One turn moves each row of this set onto another row. After a few examples, where does it send each row asked below?
tuke: [ -7   1   1  -9  -3 -17  -9 -21   1   6  -5  15  24   7   8   1   8   1
  -3  -1   2  20 -13   0   9  18   8 -56   2]
lup: [-17  12   5  -4   2  -5 -17 -30  28  -8 -18 -14  14 -25   2   8  12  -5
 -12  -9   1  29   7   1  13  13   4 -53  -1]
danim: [  2  26 -35 -10   0 -14 -20 -10   9 -11  -4  17  30  -6   2  30  12  -3
  15 -10  10  16  -9 -10  21  10 -25   5   7]
dit: [ 12  42 -24  -4   2  -9 -27  -7  12 -15 -11   9  10  -4   1  14  11 -12
  15   0   8  13   3  -7  14  11 -41  -8  11]
Fel: [ -8   2 -11   5 -12 -18   6 -19   7  -8  23 -15  22  10   4  -2   5  20
  -2  21   2  18  -5   3  -6  -5  29  24  18]
nir: [ -3  -1  -7   8   6  -2 -18 -25  12  -1   2  -1  12  10   4  -6   1   0
  -1  11  22  17   7 -33   2 -14  21  -2  37]
Busi: [-18  21 -11  -8 -15 -15 -11  -7  -7 -24   4   1  28 -27   4  35  -1   7
 -10   8  -6   6  11  26  -5   8 -28   5  -1]
podun: [ 16   7 -25  -2  16  -6 -25 -18  17 -29 -18   2   8  -4  18   9  11 -20
  20   1  18  18   5   9  -1  -5  -6  17 -46]
vasiv: [ 17   3  -7  -4   6  -6 -27 -11 -10 -26 -22   1   1  -4  17  16   5 -18
   3  13   8   9  12  23 -10 -12  -6  13 -40]
vop: [-16  21  -1   4   4  -2 -18 -34   8 -12  -4  10  -1   7  17  24  14  14
  15   4  -2  17   7  43   1  -5  46  14   0]
beg: [ -3  32  -7   3   2  -2 -22 -12   9 -14 -10   5  14 -10   5   0   4  -1
  -2   4   8  24   5  -8   3  24 -59  -6  11]
famob: [-19  24  -6  13   8   5 -24 -44   7  -7  -8  24   1  23  26  16  21  12
  17   7  17  23   0  32  -4   1  31   2  12]
satig: [-28   1  11   4  10   1 -11 -36  14 -14   3   3   8  -7  10   9   1  20
  10   0  -8  24  12  39   4   6  39  23  -7]
fesar: [-14  16  -4   1 -14 -14   3 -36   9 -18  -1 -22  32  -2  -7   7  27  14
  -2   2  -4  37 -25  33   6  23   4 -24  -9]
Mosi: [  4  17  -5  -6 -13 -22   1 -25  -3 -16   3  -8  27  14  -9   1  22   5
  14   7  -7  20 -25  32   5  17  12 -34  -8]
Gavir: [-14  20   3   6  -5  -5  -6 -44  16 -31 -12 -32  24 -13 -17   2  25   1
   4   1   2  31  -6  32   2  15   0 -34  -5]
Rosav: [ -1  19   8  18  -6   0 -11 -28   7 -22   0 -37   3   1 -10 -10  11   7
  -8  26   6  24  11   5 -10 -11  10  16  29]
gifa: [-29  -1  27  13  17  11 -16 -43  10 -18  -4   1   2  -4   9 -12  -5  17
   7   7   0  26  21  34  -6  11  18  12   0]
das: [-19  11  -5  18  -8  -7   3 -31  18 -25  18 -28  19   3   3 -16   8  17
  -3  26  12  24   6  10 -21  -1  13  18  19]
totel: [ 20  -3  -1   6   9   3 -30 -20 -18 -19 -29   4   4  10  14   5   9 -12
  -1  12  17  25  -1   7  -6  -1 -25  16 -29]
nev: [-12   2 -17   9   5   1 -24 -25   6 -24 -20   9  13  -5  39  18  12  -6
  -9  11  30  22   8  17 -23   1 -18   8 -38]
Sare: [  6  14 -19   5   2  -6 -26 -13  12  -8 -25   4   1  -3  39  19  19  -4
 -13   5  16  36  -2   6  -6   6 -20  17 -38]
sim: [-13  16  34  15  14  12 -26 -33   5  -4 -17   4 -18   4  15 -12   1  13
  -1  11  -6  30  21  27  -2  10   9   2   9]
vugoz: [-13  15 -17  10  -5 -11 -10 -19  16   1  11   6  10  15  25   2   7   8
  -7  21  23  12   7 -17 -14 -10  23  -9  32]
zased: [  3 -11  -6  -4   4  -8 -18  -9   2  -8 -15   2  12 -12  27  16   2   2
 -14   1   2  30   0   7   1   7 -11  29 -46]
bab: [ -6  22   1  14  -4  -3 -14 -21  29  -6  -3 -34  -3 -11   4  -2  10   9
 -19  13   3  33  14 -15   2  -7  14  13  28]
nofo: [ -7  19 -11  -5  -9 -22   0 -23  10  -7   5   9  23  13  13  -4  17   4
   8   8   3  16 -18  21  -5  21   7 -53  -7]
mazek: [-18  19 -38  -5  -1 -10 -15 -23   6 -27   5  19  43  -9   4  30   9  -2
  19  -2  23   7  -2   4   2   9 -25  -1   4]
muko: [-12  10  -3  12  20   8 -23 -44  13  -1  -8  27   6  27  18  -3  14  12
  26  -4  19  32  -7  10  10  10  24   7  12]
ralez: [ -4   4   4  -9   8  -9 -16 -25  16  -8 -12   2  16  -9  -4  -4   4 -13
   6  -6   3  14   5  -3  14  10  10 -61   0]
tuf: [ -3  12   5  -2   4  -4 -16 -11  -1 -21  -4  -3  23 -19 -13  -3  -9   2
   1   2  -5  20   8  -1   9  22 -51   6   4]
bolet: [ -1  -3 -11   7  16  -1 -18 -22  15 -30 -13   3  13  -6  25 -11   2 -10
   8   8  22  24  10  10 -16   9 -26  14 -46]
surip: [ -5  14  -9   9  11  -3 -15 -23  40 -12   1 -20   2  -7   2 -13   2  -4
   3   8  15  21  20 -27   3 -10  19   1  25]
gotil: [ -3  29  18   8  16   3 -26 -23  28   6 -15   7 -25   5  22 -10   6  10
   6   1 -11  34  13  13  12  14  16   4   4]
Zanuz: [-15  16 -20  -6  -9  -8 -17 -20 -18 -30   1  12  38 -10  -5  35   4  -2
   7   8  13  -2   5  23  -6   1 -25  -2  10]
simi: [ -8  12  14   1  -3  -1 -18 -38   8 -17 -24 -28  17 -19 -19  13  20  -4
 -11  -5  -3  34  -2  14  16   8   3 -38   4]
Kekuv: [  4 -20 -12   0  10   0 -26 -25 -12 -16 -22  11  24   2  16  20   9  -6
  -1   0  22  29  -7   2   3  -3 -10  26 -34]
defen: [-11  19  -5  -9  -3 -14  -8  -5   8 -30   8  -8  23 -32  -7   7 -10   1
   3   5 -12   7  18  18   0  15 -36   7  -7]
dareg: [  1  17 -20   3  -8 -20  -3 -12  11 -11  20  -4  10  16  11   0   6   5
   9  25   8   1   5   1 -13 -15  35   2  22]
sot: [ -2  18   2   6  26   2 -23 -30  32   2  -8  18  -9  15  16 -15   7   7
  28  -7   1  32   2   4  19  13  24   8   2]

gifa moves to famob
tuf moves to Zanuz
lup moves to fesar
Where do these go?
zased moves to Kekuv
das moves to vugoz

